In the rows, 128 means zero.
Rotation paths and how fast each direction turns (degrees per step)
Each turn is a multiple of 5 degrees from 10 to 175, or 0.
Each row of a path follows its step; steps can be skipped.
path 1
step 0: [119 123 132 129 128 126 135 118 124 125 125 133 128 134 126 117 123 130
 134 125 123 135 123 127 118 136 136 127 128 131 130 125 126 128 134 127
 130]
step 1: [124 127 127 124 122 122 122 124 132 126 118 121 120 135 134 134 130 125
 130 128 125 136 129 134 126 126 137 129 132 124 122 125 132 135 127 120
 121]
step 3: [121 129 140 123 132 137 133 126 132 122 122 125 136 138 130 124 123 138
 126 130 125 128 126 130 126 127 128 125 130 141 133 127 130 128 130 129
 132]
step 5: [134 128 137 125 129 126 129 138 129 124 136 134 127 124 123 125 119 125
 132 136 132 124 122 126 127 122 120 135 121 127 132 132 124 131 126 131
 120]
step 9: [128 132 133 127 135 124 127 126 128 134 122 121 121 128 126 133 139 135
 127 124 131 128 123 125 119 126 134 130 134 125 120 119 127 129 136 128
 131]
step 11: [136 116 131 129 130 131 133 126 124 117 124 129 136 130 126 130 129 131
 129 124 131 119 134 126 128 126 135 129 136 134 132 129 124 122 136 130
 123]
step 13: [126 125 126 131 132 133 122 131 129 124 128 135 129 122 124 131 123 122
 131 130 127 134 138 132 131 131 120 128 115 126 130 121 122 132 134 135
 124]
step 14: [131 115 135 123 131 138 126 132 120 121 129 129 133 127 123 128 126 121
 130 125 122 122 129 124 128 134 132 118 130 123 132 125 132 134 126 124
 128]
step 16: [120 130 125 135 127 124 125 120 126 126 126 135 127 124 122 125 123 126
 134 125 118 134 121 128 131 130 134 132 114 132 131 129 126 133 131 124
 123]
Directions:
[129 128 126 130 128 124 130 129 129 129 127 129 127 130 126 131 128 125
 130 125 125 130 125 126 126 131 128 127 128 129 128 126 128 128 127 124
 130] => 45
[131 127 127 124 130 130 131 130 130 125 130 127 129 127 128 129 127 125
 128 130 128 127 130 129 129 129 124 129 126 128 128 128 127 128 129 127
 132] => 45
[127 126 127 126 127 127 130 128 130 127 125 130 126 132 128 126 129 128
 128 127 130 128 133 129 127 128 127 126 130 127 128 124 126 127 130 128
 126] => 35
path 2
step 2: [128 120 127 134 135 134 136 126 130 132 126 126 130 124 126 130 135 120
 135 129 131 125 124 123 129 124 125 119 129 126 125 135 119 131 125 124
 118]
step 3: [129 129 124 127 123 128 135 126 127 133 127 123 130 124 132 118 127 126
 123 139 125 135 131 123 131 124 121 130 128 136 129 134 117 134 125 119
 126]
step 5: [135 117 133 134 134 125 131 135 126 133 129 123 133 128 129 122 127 129
 130 138 128 129 127 123 129 126 124 123 121 129 120 129 125 137 122 122
 127]
step 6: [119 125 124 132 129 128 122 129 123 133 127 130 126 131 125 118 130 129
 125 134 127 130 131 124 129 129 130 129 128 133 121 135 114 126 118 126
 119]
step 8: [128 121 128 126 130 126 137 140 130 133 125 135 130 125 123 114 128 130
 123 135 125 125 129 127 123 128 129 129 133 130 126 134 126 133 121 127
 122]
step 12: [123 123 125 127 136 122 130 139 131 127 133 129 125 120 128 126 132 121
 126 124 139 127 133 127 123 129 134 133 134 129 128 130 123 117 126 126
 124]
step 13: [133 118 126 127 131 122 135 141 122 128 129 124 135 124 130 126 123 130
 126 126 131 130 123 130 126 126 131 134 138 125 128 126 123 136 135 124
 127]
step 15: [129 126 123 125 132 122 128 137 128 134 127 120 130 122 130 137 127 119
 129 124 140 133 131 128 129 122 132 126 127 131 124 130 120 129 135 123
 130]
step 16: [124 124 114 126 129 129 137 139 128 129 129 134 129 124 136 125 126 136
 124 124 129 135 128 127 127 132 127 125 128 129 127 126 119 129 136 126
 122]
Directions:
[125 127 127 130 130 126 127 129 125 125 128 129 127 132 129 129 128 129
 129 128 131 128 129 129 128 130 123 126 127 128 127 127 128 125 128 127
 124] => 70
[130 128 129 125 129 129 130 129 129 124 128 131 129 127 132 123 128 126
 128 127 128 127 129 129 125 129 127 130 127 129 128 129 130 127 129 125
 129] => 85
[130 126 126 129 130 126 128 127 129 127 129 128 128 127 128 129 124 128
 128 127 129 124 127 128 129 126 130 124 128 126 129 130 131 131 129 124
 127] => 135
path 3
step 3: [122 135 132 129 134 127 129 116 128 128 116 121 131 123 126 113 125 121
 119 127 126 134 127 132 137 125 129 125 132 126 124 133 130 127 130 128
 118]
step 4: [123 126 131 125 133 138 124 127 129 128 135 126 116 121 124 134 132 131
 131 130 118 127 136 128 131 131 131 128 131 130 125 130 146 128 136 129
 117]
step 5: [134 132 124 142 122 135 129 135 127 124 131 129 122 130 126 132 134 126
 123 121 136 138 135 131 131 140 126 121 136 134 132 124 132 125 124 126
 133]
step 8: [136 134 126 123 123 137 129 129 120 136 131 132 130 120 128 124 125 131
 133 121 128 130 136 126 131 126 140 129 123 136 141 129 130 127 128 117
 125]
step 10: [124 130 133 122 124 134 119 124 132 126 118 134 131 133 125 129 121 128
 132 127 124 133 133 131 125 132 115 129 128 116 124 129 143 121 128 126
 127]
step 11: [132 130 121 129 127 121 127 130 124 130 129 130 128 132 120 120 127 130
 128 133 136 134 136 119 135 146 129 129 126 127 126 136 133 130 132 130
 115]
step 13: [126 120 123 131 136 144 127 133 137 136 134 130 126 126 130 138 127 129
 124 126 128 132 134 135 123 123 130 122 129 128 116 127 136 129 133 129
 124]
step 14: [132 134 130 133 128 131 130 142 136 135 125 129 129 125 124 129 123 130
 132 126 138 132 139 129 123 139 120 131 129 136 138 125 131 124 129 127
 138]
step 15: [130 133 121 129 130 129 130 114 131 132 119 128 140 134 123 122 124 138
 119 124 130 119 133 126 125 132 135 124 121 130 136 128 125 126 126 136
 128]
Directions:
[126 130 127 124 127 129 130 128 125 130 126 127 130 128 129 128 130 127
 125 130 127 128 128 127 127 127 127 123 130 128 126 129 127 127 129 130
 131] => 115
[128 129 129 126 132 130 130 125 129 130 127 127 129 128 129 128 126 129
 129 128 128 129 129 126 131 125 125 129 124 131 131 127 128 127 127 128
 129] => 55
[130 125 127 128 127 129 129 129 127 129 127 129 131 127 131 130 132 127
 130 125 131 127 128 127 131 128 127 130 130 126 128 127 129 124 129 128
 126] => 125
[130 129 128 125 129 126 127 130 125 127 130 131 127 129 129 132 126 129
 129 126 128 130 129 129 128 128 125 126 127 130 127 129 130 129 132 127
 128] => 120
[125 127 127 127 129 130 127 127 125 128 130 127 126 126 126 126 129 129
 130 127 130 130 124 129 130 125 133 129 127 129 129 129 128 128 132 129
 128] => 85
path 4
step 0: [121 128 127 118 129 130 136 134 135 122 125 123 131 130 124 131 127 124
 128 124 140 127 135 135 120 123 127 139 133 130 131 125 126 122 133 132
 134]
step 3: [133 127 128 127 127 137 134 134 129 124 124 129 131 132 121 136 128 131
 120 140 129 123 123 130 122 126 138 140 122 124 129 124 127 123 127 127
 121]
step 4: [129 139 125 134 133 131 125 128 121 123 124 127 130 139 124 130 124 122
 125 125 125 134 127 137 127 126 132 140 129 127 131 126 133 129 125 121
 117]
step 5: [123 131 122 133 126 127 132 130 139 121 133 131 125 135 119 126 129 127
 133 126 136 130 134 136 120 132 123 140 136 130 133 132 130 127 125 126
 123]
step 6: [115 132 130 124 125 126 130 122 135 128 133 131 134 129 121 135 122 122
 126 132 134 133 126 130 118 123 137 136 132 121 132 132 122 130 128 133
 130]
step 9: [129 130 123 127 135 135 125 131 122 127 116 119 134 129 124 135 122 121
 130 129 129 130 120 139 126 122 133 138 129 130 129 129 124 120 124 130
 127]
step 10: [128 135 127 132 134 126 134 131 128 120 124 121 129 133 128 128 139 126
 125 130 136 136 132 139 127 127 121 137 129 124 132 130 132 118 123 130
 124]
step 11: [124 129 127 129 117 128 131 120 137 129 126 130 131 138 121 132 136 123
 127 133 134 128 125 136 124 134 135 135 127 119 133 132 136 125 128 132
 127]
step 15: [127 136 122 131 137 130 135 134 127 123 130 127 127 123 120 135 124 129
 131 137 135 135 127 132 121 119 126 129 134 124 130 132 125 120 121 131
 123]
Directions:
[126 126 127 129 130 124 129 129 131 130 128 127 127 127 128 128 129 129
 127 128 129 134 126 131 130 130 128 128 130 130 131 129 125 128 127 130
 129] => 80
[130 127 127 130 125 129 130 131 127 130 127 128 125 133 130 128 128 129
 126 127 131 129 127 127 129 128 131 128 125 128 131 128 131 128 128 128
 127] => 40
[128 127 127 129 130 130 130 130 130 125 128 129 126 127 127 126 129 131
 127 128 133 128 131 126 128 128 125 127 130 128 127 127 129 126 127 126
 129] => 140
[125 126 131 127 127 126 126 128 128 128 128 126 128 130 127 127 128 125
 128 130 132 128 131 128 125 130 129 123 128 126 128 128 128 129 128 130
 127] => 70
[128 130 128 127 128 128 126 127 129 131 130 132 129 126 131 132 131 127
 129 131 131 130 127 125 129 128 126 129 127 127 129 131 129 126 128 128
 128] => 80
[127 128 128 130 128 129 125 129 130 127 126 125 126 126 128 129 133 128
 126 128 126 128 127 129 128 130 130 129 127 127 125 129 129 127 125 126
 123] => 55
[127 132 126 127 128 127 128 128 124 125 127 126 128 126 128 126 128 127
 126 129 127 132 129 125 128 126 130 126 126 128 130 128 127 127 129 128
 127] => 125
path 5
step 0: [133 129 125 136 124 123 127 132 128 133 118 127 120 131 127 130 139 130
 124 126 127 125 127 127 134 118 121 130 120 130 139 128 136 125 124 123
 132]
step 2: [126 127 133 140 134 126 126 122 122 124 130 120 130 134 129 124 135 132
 121 124 129 127 137 132 122 131 125 123 131 139 133 123 128 124 121 129
 130]
step 4: [122 136 130 127 127 132 127 124 133 134 126 118 130 132 130 132 124 130
 127 126 136 115 128 129 131 128 131 121 125 139 133 127 125 130 139 134
 125]
step 8: [122 127 123 129 127 125 130 127 126 133 124 124 129 120 118 122 131 132
 123 131 122 124 122 124 126 127 115 125 126 132 133 130 138 134 119 125
 122]
step 10: [122 127 127 129 137 114 127 119 134 130 125 125 131 125 138 127 133 127
 124 128 124 126 136 135 118 126 125 131 124 137 127 128 125 135 128 130
 128]
step 11: [132 131 128 132 132 124 139 129 123 126 128 120 127 124 131 125 137 125
 128 125 129 125 132 125 132 124 123 112 127 140 132 126 138 129 125 130
 132]
step 12: [128 135 128 129 132 129 124 131 130 128 126 127 130 137 131 126 128 128
 118 127 134 130 128 134 133 116 128 126 118 132 129 133 137 131 142 130
 127]
step 14: [128 130 123 134 128 135 128 125 129 132 133 132 123 128 130 125 133 133
 123 124 125 129 141 123 125 127 121 120 133 126 135 123 139 119 136 129
 126]
step 15: [119 125 123 131 126 133 117 127 135 134 117 128 133 126 126 130 128 132
 125 132 134 123 126 127 122 122 131 121 120 129 125 121 136 125 134 130
 129]
Directions:
[134 127 127 127 129 129 126 127 125 127 128 130 128 129 126 126 128 130
 128 124 125 127 127 127 127 125 130 128 126 128 129 131 128 129 128 129
 128] => 60
path 6
step 2: [134 127 121 122 120 127 130 130 122 126 124 124 132 120 133 128 119 135
 133 129 125 118 121 129 128 132 134 127 121 136 114 123 135 126 132 132
 127]
step 3: [125 135 125 127 124 119 126 134 137 125 118 133 129 125 126 122 127 120
 130 126 116 128 137 132 122 126 124 122 136 129 135 127 126 125 134 137
 136]
step 4: [134 130 134 138 125 122 125 132 127 136 134 125 126 137 123 128 133 132
 137 141 124 134 121 133 129 124 123 132 123 130 131 132 134 122 122 134
 123]
step 5: [137 128 120 124 133 127 125 120 129 134 130 128 137 119 120 132 121 139
 122 121 129 120 133 132 133 124 131 130 131 123 128 130 135 127 132 135
 119]
step 8: [135 125 122 140 116 136 134 127 131 129 127 127 122 117 129 132 129 140
 134 128 129 131 132 130 130 122 130 127 131 117 123 132 129 123 121 134
 127]
step 11: [133 140 133 127 126 131 138 128 119 134 134 123 119 124 123 122 129 134
 129 131 125 128 127 126 128 120 135 130 139 125 134 131 126 117 135 133
 127]
step 12: [141 135 131 129 127 128 133 120 132 124 130 132 142 131 134 134 132 123
 129 125 125 126 126 138 134 125 129 125 127 120 116 127 135 123 122 127
 129]
step 13: [126 121 129 132 145 125 130 135 139 133 124 130 129 134 128 123 125 137
 134 121 126 123 131 129 136 121 119 127 133 130 128 128 119 129 131 123
 131]
step 14: [133 127 130 132 128 132 122 132 120 126 131 124 125 127 128 119 125 125
 127 127 125 127 112 117 134 129 132 133 126 116 130 135 119 123 122 134
 125]
Directions:
[129 127 127 126 128 126 129 130 129 127 126 129 130 129 129 130 131 126
 130 127 128 127 126 129 126 126 126 127 129 131 129 128 123 133 129 129
 128] => 110
[125 129 130 128 126 128 126 128 128 130 127 127 128 126 130 128 126 125
 128 127 129 130 124 131 125 127 132 127 131 129 128 127 127 125 129 129
 130] => 90
[128 127 128 124 128 131 125 128 130 129 123 128 128 127 130 129 127 129
 127 127 127 131 133 129 127 126 127 130 130 128 125 129 127 128 127 128
 126] => 145
path 7
step 1: [123 123 124 128 126 128 127 130 127 136 129 116 125 121 128 124 126 130
 132 131 132 138 132 135 116 135 128 123 130 130 125 123 141 120 129 126
 125]
step 2: [133 130 133 130 129 120 127 143 127 117 135 127 128 130 125 136 119 129
 130 129 127 124 130 131 132 131 135 126 132 128 136 123 122 133 126 121
 130]
step 3: [120 131 130 139 130 124 139 124 128 136 129 121 127 125 127 132 135 127
 134 128 124 135 134 132 121 129 123 129 126 136 128 123 128 125 135 128
 116]
step 4: [132 132 127 131 134 126 125 138 131 120 125 124 131 123 119 124 130 124
 133 136 126 123 124 130 132 134 134 120 123 124 134 120 134 133 131 124
 139]
step 5: [135 136 132 130 125 128 137 128 123 132 121 137 123 124 119 135 128 132
 127 129 125 135 136 126 123 126 123 130 127 141 128 123 122 127 125 125
 122]
step 6: [122 125 125 133 133 124 130 132 135 128 119 121 134 129 126 128 129 129
 126 133 124 124 125 132 136 131 134 124 116 129 114 122 132 136 131 130
 131]
step 7: [135 123 128 129 124 130 122 130 126 136 128 138 124 120 121 132 132 128
 133 127 129 132 134 122 132 130 123 139 120 129 135 121 124 131 124 120
 132]
step 13: [123 125 136 127 124 121 140 129 120 127 133 127 128 130 141 129 126 139
 128 134 117 128 134 132 129 129 124 127 132 126 126 123 127 125 127 119
 132]
step 15: [126 127 138 127 127 125 135 128 129 122 128 130 121 128 122 121 128 128
 134 131 115 138 124 131 130 130 120 131 136 128 131 122 132 125 125 121
 136]
Directions:
[129 123 129 129 125 127 126 131 129 129 130 126 130 128 128 128 129 130
 126 124 128 128 129 133 129 129 127 131 130 126 128 126 127 127 127 129
 127] => 60
[127 125 126 127 128 127 130 126 130 128 129 129 128 128 123 129 128 128
 129 127 126 129 127 130 124 126 125 129 127 131 127 131 129 125 129 128
 126] => 155
[131 125 127 126 130 124 127 131 128 127 129 129 127 127 128 128 130 124
 127 128 130 129 131 128 128 126 129 127 126 128 129 131 130 130 127 128
 130] => 145
path 8
step 0: [120 125 124 120 127 138 128 129 125 119 127 124 128 130 124 140 130 142
 123 127 131 123 132 131 123 122 127 122 129 127 131 132 136 126 124 121
 128]
step 1: [130 131 134 141 132 129 134 125 127 119 124 137 132 129 128 122 131 138
 126 130 125 124 123 124 132 128 126 134 124 122 131 123 125 138 123 122
 134]
step 5: [119 136 128 140 129 134 129 128 129 131 133 123 134 128 134 133 134 137
 119 132 132 129 131 125 130 128 134 131 120 127 123 122 127 131 117 127
 132]
step 6: [128 134 127 131 134 130 132 119 127 131 123 136 118 127 121 130 135 137
 122 127 126 129 123 129 134 121 117 133 134 134 124 126 129 122 134 125
 122]
step 7: [123 128 132 131 116 138 129 126 127 131 130 131 132 123 127 123 132 127
 128 129 126 119 123 124 123 128 134 132 116 142 125 133 128 127 121 129
 132]
step 8: [130 122 130 124 140 139 132 128 122 131 119 124 119 131 124 137 134 138
 126 132 133 129 132 120 129 134 131 130 127 131 133 128 130 130 130 126
 122]
step 9: [128 129 129 136 129 132 125 123 132 117 131 138 137 133 127 131 135 135
 127 121 132 123 130 127 119 127 124 131 125 130 122 127 141 127 120 126
 134]
step 11: [125 125 134 124 136 129 137 125 126 121 134 135 123 133 127 128 129 127
 115 130 127 113 126 129 127 127 128 134 123 130 123 138 129 127 122 127
 130]
step 14: [125 128 125 136 125 132 136 134 127 126 125 127 132 127 125 134 125 138
 114 133 128 133 126 124 124 122 123 129 134 131 115 124 128 120 128 130
 126]
Directions:
[128 130 126 127 128 129 125 127 126 126 131 128 129 131 126 129 129 125
 129 130 129 123 127 130 130 128 131 131 128 128 127 126 129 128 128 126
 128] => 175
[128 131 129 129 128 125 127 129 128 128 129 128 128 127 127 130 127 131
 129 133 128 128 130 130 124 125 125 129 128 126 126 127 128 131 128 125
 128] => 80
path 9
step 1: [132 136 130 118 135 127 128 131 129 133 126 132 117 130 125 133 135 122
 130 127 127 127 114 139 130 129 127 125 136 127 128 122 128 121 132 138
 125]
step 3: [129 124 124 126 130 119 122 121 129 127 131 122 130 118 124 131 129 129
 125 126 116 117 134 121 140 125 128 127 140 126 125 126 128 127 131 128
 120]
step 5: [142 122 129 129 139 124 134 122 125 124 128 137 133 128 133 134 123 131
 125 131 135 120 123 128 125 126 135 130 117 130 123 128 128 121 131 129
 121]
step 8: [127 133 131 128 126 114 122 134 132 119 132 119 135 136 128 121 116 131
 125 131 126 124 129 133 135 124 125 131 133 123 134 128 127 133 122 132
 129]
step 9: [132 138 135 128 135 136 130 132 128 130 121 122 138 124 140 121 129 136
 124 132 133 133 129 123 127 124 125 128 127 124 137 127 127 131 119 135
 124]
step 11: [123 129 138 119 121 139 128 121 128 129 120 130 126 126 124 125 129 123
 140 138 131 126 123 129 127 124 128 130 135 125 120 126 120 136 133 125
 132]
step 14: [127 125 124 128 143 129 132 137 122 128 125 128 131 127 125 125 134 134
 133 130 122 141 137 127 123 125 122 116 129 129 128 125 132 127 129 120
 126]
step 15: [137 132 134 129 129 123 129 136 122 126 130 135 129 120 120 126 125 132
 135 121 127 129 131 126 127 130 126 122 134 133 110 135 123 120 129 128
 128]
step 16: [121 128 134 135 126 128 134 126 135 130 129 131 130 130 124 137 130 130
 149 126 136 130 130 128 129 128 126 133 134 136 123 127 135 127 126 138
 127]
Directions:
[128 132 131 130 130 128 129 125 129 129 128 131 129 129 126 126 128 130
 128 125 126 128 131 125 130 129 128 130 129 129 128 130 128 130 126 128
 125] => 60
[128 128 127 130 133 127 126 128 127 128 129 128 127 126 129 128 126 127
 129 128 133 131 127 124 128 128 128 129 128 125 125 129 126 129 129 129
 129] => 70
[129 130 124 128 125 129 130 129 127 132 131 128 128 124 128 125 128 130
 129 126 128 128 126 128 129 128 128 127 128 128 130 130 126 128 130 130
 126] => 125
